Each row is where one point has got to under a steady rotation. How many steps took it there?
The counts run from 0 to 365.
[-15  11 -10  -3   0  -3  15  -4  10   9  -9   2   9  17   9   2  -6   2
 -14 -10 -19 -19   3   5 -12  17   8  -6   7  14  21  -2   4  -7  -1   0
   3  15]  214
[ 23  11  -5   6   5  -9   8  -3   3  -8  -1   7  12  10  13   2   3  -9
  -1   3  12 -10   0  11  -7   3  -5 -13  18   8  10   1 -16   5  -4   4
 -30  -4]  305
[ 13   2 -23  11   2   8   1  -8   9  12  -9   0   8   3  -8  24  13   3
 -18  19  -3  -7   6   5  -8  10  -7   1   8   9  13  11   5   1   7   0
 -14 -12]  267
[ -5 -10 -15  11  -1  10  11  -7   5  11   1 -13   5  12   8  21  -2   2
 -14  -1  -7  -3  19   2   7  -1  14  -1   4   8  18  -7  -2 -11  -7 -18
 -11 -16]  85
[  1  23 -25  -5   8  -1  13  -2   1  -7  -4 -14   6  18  -5  -3  -3   8
  -2  -6  -9 -14   1   0  -7  14   4  -7  14  18  23   0   8  -6   2   8
   6  -1]  57
[  3   9 -19   3 -16 -10  11  -1   7   4   9 -16   1  12  -6   8   4  16
 -13   1 -12 -12  15  -2   7  -5  22   0 -10   8  10   4   3 -11 -14  -5
  -4 -13]  241
[  5   7  -7  -4  10   3   5 -12  22   9 -22  -3  -2  10  20   3  -6 -11
  -2   7  10 -15  -3  15  -9   4  -3  -1   9  10   8   6   3  -6 -14  11
 -18  -5]  144
[ 11  13 -12  -4   6  -6  11  -6  12  -4   4   1   3  10   2   8  -3  -9
   2   9  15  -2 -10  -4   3 -12   4  -1   5   6  26   6 -10 -12 -17  -7
 -21 -20]  311
[  7   2 -14  -8  -8 -16   5   0  11  11  -8   0   7  10   5 -11   2  -1
 -14  -6 -13 -16  -7 -10 -10  15  -9 -11  13  13  13 -19   0  -7 -17  12
   4   2]  219
[  2   2 -30  -5   4 -18  -4  -5  -8  -2   6  -7  16  13  -8   2  -8   4
 -14  -6  -3  -9  -6   0   1   9   3 -17  20   9   6 -16   6   1  -9  -3
  -8   8]  64
[  2   3   4  -3  -5 -12   9 -16   2   3  -8  12  17   2   9   1  12   7
 -22  12  -5  -9  14   0   7   2   7 -21  20   9  16  10  -2   8  -9   6
 -13   6]  34
[ -9  13   0   5  -8 -27   6  -1  17  10   1  -5  15   6   4  -4   0   4
  -1   2   1   4   5   3 -11   8   5   8   0   9  16 -26 -19  -7 -16   7
  -8   6]  363
[ 11   6   0   3  -6 -18  -5  -5  17  -4  -1   4  15  13   8  -4   4 -11
  -1  16  15 -15  -9  23 -10   4  -1  -6   2  13   4  -4   3  -6 -13   7
 -20  -9]  148
[ 11  22 -16   5 -10   3  10  -3  13   0  -4  -3  23  20   2  12  17  -6
  -7   6   2  -5   1  10  -1   6   0   1   2  12   3   5  18  12  -9 -10
  -1 -15]  272
[  2  19 -20  -7   8  -5   9  -7   3  -6  -5 -16   6  19  -5  -5  -4   7
  -3  -5 -13 -12   5   2   1  12   4 -11  13  18  21   1  16  -6  -7   6
   9  -3]  58
[ -2  -2 -17   2   8  -1   9   3  23  16  -8  -9   4  18   4  13  -1 -13
 -16   2  -9   2  10   2  19  11  -6 -19  11   4  -3   1  -2  -5 -13 -13
 -11  -3]  102
[  4  24 -22   4  -9  -8  10 -10  19  -5  -6 -12  -1  16   6  -6  -8  -7
  12  -1   8 -11   3  22  -1   7   3   7   3   6  -5  -8  -3  -3 -13   3
 -11  -8]  131
[ -5  10  -1 -10   3 -14  11  -8   4   8   7  -6   4   2  12   7  -4  -5
   5  12   9  -5   6   2  -6   4  -5  -4  31   6  17  -8  -9   2   5 -17
 -27  -1]  320
[  4   7 -14   2  -8 -20  -7 -25  17   1  -2 -11  -3   6   0  -5 -12 -10
   4  13   1  -8   8  19   7  11   3  -5   9   6  -9 -11  -1  -8 -16  -4
 -17  -8]  134
[  6  29 -22   1  -3  -7  12   2  21   4   3 -10   8  27  -3   9  -1  -8
  -2   5  -3   9  -2   3   2  -6  -7   3  -5   3   3   9   1   5 -17  -9
 -12  -3]  114
[  8  24  -1   6   1 -12  -1  11   5  -6  -1   5   7  -8  -4  14  -2   2
  -6   4   2 -15  -4   7  -4   9   0   1  21   8  26  -9  -6 -12  -3  16
 -17  17]  180
[  9  29 -14   5 -13  -1   7  -9  22  -1  -7  -6  -1   7  12   8  -8 -10
  12  -2   2  -7   6  15  -4   8   4  12   5   5   4   1   4  -7 -14  -7
 -10 -13]  129
[ 20   6   1   3   3  -4   4  -9   7  -2  -8   7   9   6  20   9  -3 -15
  -3  -2   6 -11   6   9   3   5   1 -20  23   6   7   5  -6   2 -13  -7
 -26  -4]  303
[ -6   3  -2  -4  -3 -13  -9 -13  17   9   3   0   7   4   4  15  -4 -10
  -6  25  14  -6 -16  -3  -2  -9   7  -1   1  11  14   1   0 -14 -14 -11
 -22  -9]  153
[  5  11 -21   6 -22  -5  -7 -19   5   5   3  -4  15   5  -2  17   8  -8
  -9  16   6   2  -4  -8   4   5   0   0  12  11  -3 -14  -1   4  -7 -20
 -12 -14]  278
[ -2  -2 -20  -9  -5  -2   0  -2   7  16  -2  -1   5  16   5  14  -7   3
 -26  -2 -19 -13  -1 -15   2  -6   8 -12   0   5  16   8   7 -10 -18  -6
  -7   7]  227
[-21   8  -6  -3  -3   3   9  -2  14   3  -3  -4   7  17   8  13  -1  -5
 -10  20  20 -15 -11   9  -3 -14  10  -1   1  11  12   8  -6  -9  -1  -2
 -23   3]  156
[ 17  12  -5  -3   5  -8   7 -10  13  -5   5  -1   3   7   1   8  -1  -9
   2  14   8  -1  -3  -4   2  -8   4  -4   4   8  28   8  -6 -13 -16  -7
 -21 -22]  310
[-20  21  -9   0  -5   5   0 -13  11   6 -14 -10  11   6   1  17   2   5
  -8   1  -1 -19  -3   1   2   8  25   0   4   5   9  -4  -8  -8  -5   1
 -10  22]  14
[ 22   7 -15   3 -20 -11   4   7   3  14   7  -7   6   0   6   6   9  14
 -13  -2  -7 -12   6 -14 -14  -1   2   3   6   9  17  -8  -5  -3 -16   5
 -11 -10]  236
[  4  10   0  -7  -5 -18  -6   0  11   2   1  -1  23  15   2   0   0 -10
  -4  -2   5  -1  -1  16  -3  -3  -6   3   8  -1  14 -22  12  -7 -29  -2
 -14  10]  346
[  7  15 -29   3  13  -8  13   7  19   4  -5 -14   6  13 -10   7   9  10
  -5  -4  -1 -12   0   9   3  18  10  -1  -7   9   3   3   4   3  -9   7
  -3 -13]  256
[  8  13 -19  -8   3  -6   6  -9   5  -8  -3 -14   5  15  -3  -6  -5   3
  -5  -5 -15 -12   5   3   6  12   4 -15  17  16  18  -1  20 -11 -13   2
  10  -8]  59
[-14   9 -15 -11   2 -13   8   2  11  -6   3 -17   5  18  -8  -9  -3  -8
   4   4   9 -11  -4  20   8   5  -6  -7  20   5   6 -19   1 -15  -7  -2
 -13   4]  331
[  7   1 -21  10   5  -9  -5  -9   7  10   2  -2  17   6 -10  22  10   3
 -20  18  -6  -5   4   9  -3  16  -1  -8   8   8   2   7   4  12   8  -8
 -17  -1]  265
[ 18   1 -17   5  -2   4  15   2  -5  -3  -2 -10  17  25   8   1   7   4
 -11  -8  -1 -13  13  14  -7  -5  -1  -2   6  11  20  -7  13   0 -12   5
  -7  -8]  74
[-18   2 -18  -2 -13 -26  17 -12   3   0   3   7   9   7  -8  -8   1   6
 -12   3  -1 -12  -3   2  -1   9   5   2   7  10  15 -29  -9  -3  -6   1
  -2   5]  206
[-21   7   0  -5   0   3  11  -6  12   5  -6  -9   5  20  11  10  -1  -3
  -9  23  14 -13  -3  10  -1 -14   8  -2   4  13   9  10  -2  -6  -2   0
 -22   7]  157
[-19   8   8  -6  -4   3  10  -9  13   8  -6 -10   5  17  15   7   1  -6
  -9  24   9 -15   4  10   2 -12   6  -7   9  14   9  10   4  -5  -4  -2
 -21   7]  158
[ 11  29 -25   2  -1  -3  10   7  22   7   1  -9   6  21  -3  12   1  -7
  -1   4   0   8  -6  -3  -3  -5 -10   6  -3   3   7   8  -3   2 -15  -7
 -14  -7]  113
[ -9   9  -5  -1  -2  -5  12  -3  11   4  -7   2  10  18   8  -1  -3   1
 -14  -7 -23 -19   7  10 -10  17   6 -10   6  16  17  -1   9  -9  -1   1
   7  10]  215
[ -7  16  -3  -5 -20 -15  -6 -20   6   6  -1 -17  12   6 -11  -1  12   7
  -5  23   1 -16  -2  -1   1   4   9   4   4   8   2 -23  -2  -3 -13   6
  -7   9]  8
[ -3  -2 -11  -5  -1  -8 -10  -4   7   5   2  -4   1  -2  -8  12 -11 -10
  -7  11   1 -10   2  10   1   8 -10  -6  30   0  17 -17  -1 -24  -1  -7
 -23   6]  335
